In the data rows, zero lies at 4.5, halfway between 4 and 5.
How far apart are the two rows of each pair, measured in a hidden way? 0 means very close, and 40 very far. Two or three weighted sums of its numbers give each row a place; it is the straight-line distance between the places.
[3 6 4 7 5 5 5 5 4 6 5 2 6 4 3 6 6 6 4 3 5]
[5 6 4 3 4 3 6 4 5 6 3 5 2 5 4 5 6 5 7 5 7] ~ 11
[7 6 4 4 5 4 5 3 6 8 5 6 3 3 4 6 6 4 7 6 3]
[5 1 4 3 4 5 5 6 7 6 5 5 4 5 4 4 5 3 4 7 4] ~ 28
[4 3 4 5 3 4 5 5 3 5 4 5 5 6 5 5 5 5 5 5 5]
[5 6 4 4 3 4 5 4 5 6 5 5 4 4 5 6 5 5 5 5 4] ~ 23
[5 5 4 3 3 3 7 4 5 5 3 6 3 5 5 6 6 5 6 6 4]
[4 0 8 0 9 4 7 7 7 2 8 4 8 0 0 0 5 0 4 9 7] ~ 14
[5 3 4 5 3 4 4 4 6 5 5 6 4 5 5 6 5 5 4 5 4]
[4 3 3 5 3 5 4 5 4 5 5 4 6 5 5 6 5 5 4 5 7] ~ 17
[2 3 4 3 5 5 6 4 4 4 4 5 6 5 5 6 5 5 4 5 4]
[6 2 7 2 7 6 2 7 5 2 5 6 4 3 6 2 3 2 5 5 4] ~ 22
[5 4 4 3 5 3 6 5 4 6 2 7 2 5 4 5 6 5 6 6 4]
[3 3 4 4 4 5 6 4 4 4 4 3 5 6 5 6 5 5 5 4 4] ~ 7
[5 5 5 4 7 5 4 5 6 4 6 5 6 3 3 2 3 4 4 6 6]
[3 5 6 3 7 7 2 5 5 2 5 3 4 5 5 3 2 4 3 2 5] ~ 14
[6 3 4 5 3 3 6 5 4 5 5 6 3 6 4 5 5 5 5 6 7]
[4 3 4 6 2 4 6 3 5 7 4 5 2 6 4 5 6 5 3 4 4] ~ 18
[5 5 4 5 2 5 4 5 6 6 5 6 5 5 5 4 5 5 4 5 4]
[4 7 9 6 6 7 2 7 1 0 1 5 2 5 9 1 0 4 2 0 7] ~ 4
[3 4 3 5 3 5 5 3 5 6 6 2 7 5 4 5 6 6 4 4 4]
[4 5 7 2 7 5 3 6 3 2 4 5 6 4 4 2 4 3 3 4 5] ~ 7
[4 4 3 5 5 4 5 4 5 6 6 2 7 3 3 5 6 6 4 4 3]
[5 7 4 4 4 5 4 5 4 4 5 6 4 5 6 5 5 5 4 4 3] ~ 10
[5 6 5 4 5 5 3 6 3 2 3 6 3 5 6 4 2 5 4 3 4]
[4 4 3 5 4 5 6 4 4 5 5 2 6 4 3 6 6 5 4 6 6] ~ 14
[4 3 4 3 3 4 5 3 4 4 3 6 5 6 6 5 5 5 4 5 3]
[6 7 6 8 5 6 2 6 1 2 3 7 3 5 6 3 0 3 4 2 2] ~ 21
[4 5 5 4 7 2 6 3 6 6 6 4 8 2 1 3 4 5 4 7 5]
[4 3 3 6 3 5 5 4 5 5 6 4 5 4 4 5 5 5 4 4 3] ~ 19
[5 7 4 3 4 2 6 4 6 7 3 8 3 5 5 5 6 5 7 6 3]
[5 6 4 4 5 4 2 5 2 4 4 4 2 4 6 5 3 5 5 3 5] ~ 10
[5 4 4 4 3 4 4 5 6 5 4 6 4 4 5 6 5 5 5 5 2]
[4 3 5 3 7 4 5 5 5 5 6 2 7 3 3 3 5 5 4 5 4] ~ 7
[5 6 4 4 4 5 3 3 5 4 5 5 4 6 5 5 5 5 5 4 4]
[4 0 4 4 4 5 6 4 5 5 5 4 6 4 4 5 5 4 3 7 5] ~ 22
[5 5 4 4 4 5 3 4 4 4 5 5 2 5 5 4 4 5 4 3 4]
[4 4 5 3 4 3 8 5 5 5 2 5 3 5 4 6 6 4 8 6 6] ~ 18
[4 6 6 4 6 5 2 6 1 4 3 5 4 5 6 3 3 4 5 2 1]
[4 7 5 5 5 5 2 5 3 3 3 5 3 5 6 3 3 5 5 1 3] ~ 8
[4 8 4 3 5 6 3 3 4 4 4 4 3 7 7 4 5 4 4 6 5]
[4 4 4 5 3 4 5 4 3 6 5 5 4 4 5 5 5 5 5 5 3] ~ 34
[4 5 4 4 5 4 5 5 6 6 4 6 4 5 5 6 5 5 6 6 3]
[5 7 4 5 3 4 5 4 5 5 5 6 5 5 5 6 5 5 4 5 3] ~ 4
[4 3 3 5 3 4 5 5 4 6 6 5 5 5 5 6 5 6 4 4 6]
[4 3 8 2 9 0 6 3 8 4 6 3 9 0 0 0 3 7 5 8 9] ~ 7
[4 7 4 4 4 4 5 5 3 4 4 6 3 6 4 4 5 4 5 4 3]
[4 4 5 4 4 4 3 4 3 3 4 5 4 5 6 3 2 5 5 3 5] ~ 9
[4 5 3 4 5 5 5 2 6 4 5 6 4 5 5 4 4 5 5 6 4]
[4 6 4 4 4 5 3 4 3 4 4 6 3 5 6 4 4 5 4 3 2] ~ 9
[3 4 5 0 6 1 9 3 4 3 0 5 3 4 4 6 6 4 7 7 4]
[3 4 4 5 6 7 4 4 5 4 6 3 5 7 6 4 4 5 4 3 5] ~ 16
[6 7 9 5 6 6 3 6 3 1 0 8 3 3 8 1 1 0 4 2 4]
[5 5 5 6 5 5 2 5 5 3 4 6 3 6 6 4 2 4 4 3 2] ~ 38
[5 3 4 5 5 5 2 5 3 3 4 4 4 3 6 4 4 5 5 2 4]
[5 4 3 5 2 5 5 5 5 5 5 4 5 5 5 6 5 5 5 4 4] ~ 8
[3 1 4 4 5 5 6 6 5 4 6 3 6 4 3 5 5 4 3 7 5]
[4 3 4 5 5 5 5 5 5 6 6 5 5 6 4 6 5 4 4 7 2] ~ 5
[0 0 9 1 9 3 9 9 4 3 9 0 9 0 0 2 9 0 4 9 9]
[4 3 3 5 2 5 5 4 5 5 5 5 6 5 4 6 5 5 4 5 4] ~ 16
[5 3 4 6 4 6 5 4 5 4 6 2 7 4 4 6 5 5 4 4 5]
[5 4 4 4 4 4 4 4 5 4 4 6 3 5 6 5 5 5 6 4 5] ~ 18
[3 4 3 6 4 5 6 5 4 6 6 3 7 4 3 7 7 6 4 4 3]
[4 4 6 5 6 7 5 6 5 1 5 3 5 5 3 3 2 1 3 4 6] ~ 7
[3 0 9 0 9 5 9 9 8 0 7 5 9 0 0 0 5 0 1 9 9]
[4 3 3 5 3 5 5 3 4 6 5 3 5 5 4 6 5 5 4 5 4] ~ 16
[6 5 4 5 5 6 3 5 6 5 5 6 5 6 5 4 4 4 4 5 4]
[4 5 4 4 2 4 5 4 5 5 5 5 5 5 5 6 6 5 5 5 4] ~ 11
[3 3 6 2 9 4 6 7 4 4 7 3 8 3 1 2 5 3 3 6 4]
[5 4 4 4 4 3 6 6 5 4 4 8 3 6 5 6 4 5 5 5 3] ~ 12
[4 6 4 6 2 3 6 5 4 4 5 3 5 5 4 6 5 6 6 4 4]
[5 4 4 4 4 4 3 4 5 5 4 4 2 4 5 5 4 5 5 4 5] ~ 8
[3 3 4 5 4 4 6 4 4 6 6 2 7 3 2 6 6 5 4 6 5]
[2 3 3 4 4 6 6 5 6 4 4 4 5 5 4 7 6 4 5 6 4] ~ 10
[5 5 3 3 5 5 4 3 5 4 4 6 3 6 5 5 4 5 5 5 4]
[2 0 5 4 7 5 7 7 3 5 7 2 7 1 1 5 7 2 4 7 6] ~ 20
[3 3 4 4 4 6 6 6 6 5 5 3 5 5 4 4 5 4 3 5 4]
[5 7 4 4 4 5 3 4 5 5 4 7 3 6 5 4 4 5 5 4 3] ~ 9
[4 4 4 5 4 5 3 6 4 5 4 4 5 5 5 5 3 5 4 4 2]
[4 2 3 5 4 4 5 4 3 7 5 2 6 5 4 6 6 6 5 4 5] ~ 2
[4 5 3 5 4 7 5 4 5 6 6 1 4 4 4 6 5 4 4 4 6]
[6 6 4 6 4 5 4 5 7 5 6 5 3 6 5 3 3 5 6 4 2] ~ 35
[4 5 3 5 4 5 5 3 5 5 5 3 5 5 4 6 5 5 5 4 3]
[4 2 7 2 7 3 6 5 5 4 7 3 8 3 1 2 4 3 4 6 4] ~ 15
[6 3 4 6 2 5 5 5 6 6 6 5 5 4 5 6 5 5 5 5 4]
[4 2 3 6 3 5 5 5 5 8 5 3 5 5 4 5 5 6 4 4 6] ~ 7
[4 5 9 2 9 0 7 5 9 3 5 3 9 0 0 0 3 6 5 8 9]
[5 4 3 6 3 4 5 4 3 6 5 3 4 5 4 6 6 5 5 5 5] ~ 12
[5 4 4 4 3 5 4 4 6 5 4 5 3 6 5 4 4 4 5 5 3]
[7 2 9 2 7 7 6 8 7 1 5 8 4 3 2 0 2 0 4 8 7] ~ 30
[4 5 3 6 3 5 5 6 4 6 6 3 7 4 4 7 6 6 4 4 5]
[5 3 4 4 3 4 4 3 4 6 5 6 3 6 6 5 5 5 4 5 4] ~ 23
[5 5 4 5 3 4 4 5 5 7 5 5 6 5 5 7 5 6 5 4 7]
[4 3 3 5 4 5 5 5 4 4 5 3 5 5 5 6 6 5 5 5 4] ~ 15
[3 6 5 3 6 6 3 5 1 3 4 2 5 6 5 4 4 3 3 4 8]
[5 4 4 5 2 4 5 5 5 5 5 5 3 4 5 6 5 5 4 5 6] ~ 25
[5 5 4 5 3 4 5 4 6 6 5 6 5 4 5 6 6 5 4 5 4]
[5 4 3 6 3 6 5 4 6 5 6 4 4 5 5 5 5 5 4 5 4] ~ 10
[6 4 8 4 6 6 3 7 1 1 2 5 3 5 7 2 2 2 5 2 3]
[4 4 6 3 9 1 6 3 8 5 6 5 8 1 1 2 4 6 4 7 7] ~ 18
[5 5 4 5 3 4 4 5 5 4 5 7 2 5 5 6 5 5 5 5 4]
[4 4 5 6 4 5 2 6 3 2 4 3 3 4 7 3 2 6 4 0 5] ~ 6
[5 5 4 5 3 4 4 3 5 6 5 6 4 4 5 5 5 5 4 5 4]
[4 4 3 5 4 5 5 4 6 6 5 4 7 4 3 5 5 5 3 5 4] ~ 15
[5 5 4 5 4 5 4 5 5 5 5 5 4 5 5 5 5 5 5 4 4]
[4 6 4 3 5 6 4 4 3 5 4 2 5 7 5 5 5 4 3 6 8] ~ 31
[5 5 4 5 3 4 6 2 4 6 4 5 3 6 4 4 6 5 3 4 3]
[4 4 3 4 4 4 6 3 5 5 5 4 6 5 4 5 6 6 5 5 5] ~ 15
[5 5 3 6 3 5 3 4 4 5 5 6 3 5 5 5 4 5 5 5 4]
[5 3 3 5 3 5 5 3 7 6 6 4 6 5 5 5 5 5 5 5 5] ~ 6
[5 6 4 6 4 4 6 2 5 7 5 6 4 6 4 4 6 5 3 5 7]
[3 7 3 6 3 5 5 5 1 6 5 1 6 5 4 6 5 5 4 4 4] ~ 8
[4 3 3 5 3 5 5 5 4 5 5 4 5 5 4 6 5 5 4 5 5]
[5 6 3 5 3 6 4 4 5 6 6 6 4 5 4 5 5 4 5 5 4] ~ 13
[4 4 3 5 3 4 5 4 4 5 5 4 5 5 4 7 6 6 5 4 4]
[5 4 5 3 7 3 4 5 4 5 5 4 6 4 3 2 5 6 4 4 2] ~ 7
[5 3 4 5 3 4 5 6 5 4 5 5 4 5 5 7 5 5 4 5 6]
[6 5 4 5 4 4 3 4 6 6 5 4 3 4 5 5 5 5 5 4 3] ~ 10
[5 4 3 6 3 6 5 4 5 6 7 4 5 5 4 6 5 5 4 4 4]
[4 2 3 5 3 5 4 4 6 7 5 4 5 5 5 6 5 5 3 4 6] ~ 21
[3 3 4 4 4 5 5 3 5 5 5 6 5 5 5 5 4 5 4 5 5]
[6 5 5 6 6 4 3 7 4 3 4 5 3 4 4 1 1 3 4 5 4] ~ 15
[6 7 5 3 6 6 2 6 3 4 3 5 2 7 6 2 4 3 5 5 4]
[6 6 5 6 5 5 2 6 5 3 5 6 4 5 4 2 2 3 4 5 4] ~ 10
[4 4 3 5 2 5 5 4 5 5 5 5 6 6 4 5 6 6 4 4 6]
[5 5 5 4 5 5 1 6 2 3 4 6 2 4 6 2 3 4 4 3 5] ~ 8
[4 4 4 5 4 5 3 4 4 4 4 6 3 5 6 4 4 5 4 4 2]
[4 7 4 3 4 5 5 5 3 5 3 4 4 6 6 5 5 4 4 7 4] ~ 27
[6 8 6 5 7 5 1 5 0 2 3 6 4 5 6 4 3 3 4 3 4]
[5 5 4 6 3 3 6 3 6 6 4 5 4 4 4 5 6 5 3 5 8] ~ 20
[6 5 4 5 3 4 4 4 6 6 5 6 3 5 5 6 6 5 5 6 2]
[4 7 9 7 8 7 3 8 0 0 0 5 0 2 9 0 0 1 2 0 7] ~ 38
[2 5 4 1 7 5 7 3 5 4 2 6 3 7 4 5 5 5 6 3 2]
[5 4 4 6 4 4 7 2 6 7 4 5 3 5 4 3 6 5 3 5 6] ~ 9
[4 6 4 5 7 5 5 4 5 5 6 4 6 4 3 4 4 5 4 5 6]
[4 4 3 5 3 5 5 5 6 5 6 5 5 7 4 6 5 5 4 6 7] ~ 31
[5 4 4 5 3 5 4 4 5 5 5 4 5 6 5 5 5 5 4 4 4]
[5 4 3 6 4 6 5 4 5 5 6 4 4 5 5 5 5 5 4 5 6] ~ 15
[5 6 5 3 5 3 9 1 4 5 1 6 1 5 4 4 7 3 4 6 4]
[2 3 3 5 4 5 5 3 4 5 3 2 7 5 4 7 7 5 5 3 6] ~ 30
[6 6 4 6 4 5 3 4 5 4 5 6 4 6 5 4 3 5 5 4 3]
[4 5 4 5 4 4 5 4 5 3 4 5 6 6 5 6 5 5 5 4 4] ~ 14
[6 6 4 6 2 4 5 4 7 6 6 6 5 6 5 6 5 5 5 5 4]
[4 3 3 6 2 5 4 5 3 4 5 3 5 5 5 5 5 5 4 4 2] ~ 7
[5 3 3 5 3 4 5 5 5 5 5 4 5 4 4 6 5 5 5 5 3]
[5 5 4 3 5 5 5 4 5 5 4 4 3 6 7 5 6 3 5 7 6] ~ 27
[5 6 4 5 4 5 4 3 5 6 5 6 4 5 5 6 5 5 4 5 3]
[4 3 8 1 9 0 7 3 9 4 6 5 9 0 0 0 3 6 4 9 7] ~ 11
[4 6 7 5 3 5 2 6 3 1 3 5 2 4 9 3 0 6 4 0 7]
[3 6 9 9 8 8 4 9 1 0 0 4 0 3 9 0 0 0 1 0 5] ~ 34
[7 5 6 4 5 6 1 6 1 3 4 6 4 5 5 2 3 2 5 4 2]
[5 3 4 4 3 4 4 5 7 4 4 6 4 5 6 5 5 6 4 4 5] ~ 5
[6 6 5 5 6 5 1 5 1 4 4 6 2 5 6 3 3 4 4 3 2]
[5 4 4 5 3 4 5 4 6 5 4 6 4 5 5 6 5 5 5 5 6] ~ 9
[5 3 4 5 3 4 5 5 5 5 5 4 4 5 5 6 5 5 5 5 3]
[4 5 4 4 3 4 5 5 5 5 5 5 4 5 5 5 5 6 5 4 5] ~ 8
[4 4 3 5 3 5 5 4 5 5 6 5 5 5 4 6 5 5 4 5 6]
[4 5 4 3 6 2 8 5 5 5 2 7 2 5 4 6 6 4 7 6 6] ~ 7
[5 4 3 3 6 5 4 3 4 5 4 5 5 5 5 4 4 5 6 4 5]
[4 4 3 5 4 5 5 3 5 7 5 4 5 5 4 7 6 6 5 4 3] ~ 9
[5 5 4 4 4 4 6 4 6 5 4 6 4 6 5 5 5 5 5 5 5]
[5 5 4 5 2 4 5 4 7 4 5 5 4 6 5 5 5 5 5 5 3] ~ 21
[5 4 4 5 2 4 5 5 7 6 5 5 5 6 5 5 5 5 5 5 3]
[5 5 4 5 3 5 4 4 5 5 6 4 5 5 5 5 5 5 6 4 4] ~ 7
[5 4 4 5 3 4 3 5 2 6 4 6 2 5 6 5 4 5 4 4 4]
[5 5 4 6 3 4 7 3 6 7 4 4 4 6 3 4 6 5 3 5 6] ~ 14
[6 4 4 5 2 4 4 4 5 6 5 6 4 4 5 6 5 5 5 5 5]
[5 5 9 6 7 6 1 7 0 0 0 5 2 4 9 2 0 1 2 0 6] ~ 17
[5 6 4 3 5 5 4 5 3 3 4 4 4 5 6 4 5 4 5 6 7]
[5 5 3 6 5 6 5 4 5 6 6 3 6 4 4 6 5 5 4 5 6] ~ 32
[5 7 3 3 6 5 4 3 4 5 5 6 5 6 5 4 5 5 5 5 6]
[5 6 4 3 5 2 7 4 7 5 3 6 3 5 5 5 6 5 7 5 2] ~ 19
[5 4 4 4 4 4 5 4 5 4 4 5 4 5 5 5 5 5 5 5 2]
[5 3 4 4 3 4 5 3 5 5 4 7 4 5 5 5 5 5 6 5 3] ~ 7
[1 3 5 4 7 5 6 5 6 5 4 1 7 3 2 6 7 3 3 6 8]
[5 4 3 5 3 5 5 5 5 5 5 4 5 4 5 6 5 5 4 5 4] ~ 18
[5 5 4 6 2 5 4 4 4 6 6 5 5 4 4 5 5 5 5 5 3]
[6 5 4 5 4 2 6 4 8 4 4 5 3 4 4 6 6 5 7 6 4] ~ 20
[4 6 5 4 4 4 3 5 3 4 4 6 3 4 5 3 3 5 5 2 3]
[3 3 3 6 3 5 5 4 2 6 6 2 6 5 4 5 6 6 5 4 7] ~ 17
[4 3 3 6 3 5 5 4 6 6 5 3 6 6 4 6 5 5 4 4 6]
[5 7 4 3 4 4 5 4 5 4 4 7 4 6 6 5 5 5 5 4 5] ~ 3
[4 5 4 3 5 5 4 4 2 5 4 5 5 6 6 5 5 4 5 5 6]
[5 7 5 5 7 3 3 3 6 4 3 3 5 3 3 4 3 6 6 3 4] ~ 22
[5 5 4 4 5 4 3 4 2 5 5 4 4 5 6 5 4 5 6 4 0]
[5 5 4 6 4 5 6 2 7 6 5 4 4 6 3 5 6 4 3 5 5] ~ 14
[4 5 4 5 3 6 5 4 5 5 6 5 6 6 4 5 5 5 5 5 3]
[4 4 3 5 4 4 5 4 4 6 5 4 5 5 4 7 6 6 5 4 4] ~ 6
[5 3 4 5 5 5 4 3 3 5 5 5 6 4 4 4 4 5 5 5 5]
[5 2 5 4 5 5 5 4 5 3 4 6 4 5 4 3 4 3 4 6 7] ~ 13
[5 7 4 4 5 3 7 1 6 5 3 6 3 6 5 4 5 5 3 5 7]
[4 5 5 4 5 5 4 5 4 4 3 5 3 6 6 4 3 4 4 3 0] ~ 14
[5 5 4 4 5 4 2 5 3 4 5 5 2 5 6 5 4 5 5 3 5]
[5 6 4 5 4 4 5 2 4 6 4 6 3 6 4 4 6 5 3 4 6] ~ 20
[1 2 4 3 6 5 7 4 4 4 4 3 7 4 4 6 7 4 5 5 5]
[4 2 3 6 3 5 5 4 5 6 5 4 5 5 4 6 5 5 4 5 5] ~ 12
[6 7 4 5 5 5 3 5 4 3 5 6 5 4 5 3 3 4 5 5 4]
[4 5 5 6 5 6 1 6 2 2 4 4 4 4 6 3 2 5 3 1 3] ~ 12
[4 4 5 4 5 4 3 5 3 4 4 5 3 4 6 4 3 5 5 3 6]
[5 5 4 5 3 4 5 5 5 5 5 5 5 6 5 5 5 5 6 6 5] ~ 14
[4 2 3 5 3 5 5 4 5 6 5 5 6 6 5 6 5 5 4 5 6]
[3 6 4 5 5 6 5 5 5 3 5 5 5 5 5 5 5 5 4 3 5] ~ 16
[5 4 3 6 4 4 6 5 5 4 4 5 5 4 5 6 6 4 6 6 2]
[5 5 5 4 5 5 1 5 4 4 3 6 4 5 6 3 3 5 5 1 2] ~ 14
[5 5 4 5 5 5 4 4 7 6 6 5 6 4 4 4 4 5 4 5 6]
[5 3 3 5 2 5 5 5 4 6 5 5 6 4 4 5 6 5 5 5 7] ~ 4
[2 3 3 5 3 5 5 4 2 7 5 1 7 5 3 7 7 6 5 4 3]
[3 4 4 6 3 4 6 5 5 6 6 3 5 6 4 6 5 6 4 4 4] ~ 15
[6 5 4 6 2 4 4 5 5 6 5 5 4 5 5 6 5 6 5 4 4]
[4 5 5 4 4 4 5 5 4 3 4 5 3 4 5 5 3 5 5 3 3] ~ 18
[5 6 5 5 4 5 1 5 3 3 4 5 4 4 7 4 2 5 5 1 2]
[7 5 5 5 6 6 2 5 3 4 5 7 3 5 4 4 3 3 6 5 2] ~ 6
[1 3 3 4 4 5 5 4 4 7 4 3 5 5 4 7 7 6 4 3 7]
[3 2 4 4 5 5 6 6 6 5 6 2 6 3 2 5 6 3 4 6 6] ~ 8
[3 4 3 6 4 5 5 5 3 6 5 1 5 5 4 8 8 6 4 4 3]
[5 6 4 6 3 3 6 3 4 6 4 4 3 5 4 4 6 5 4 4 6] ~ 14
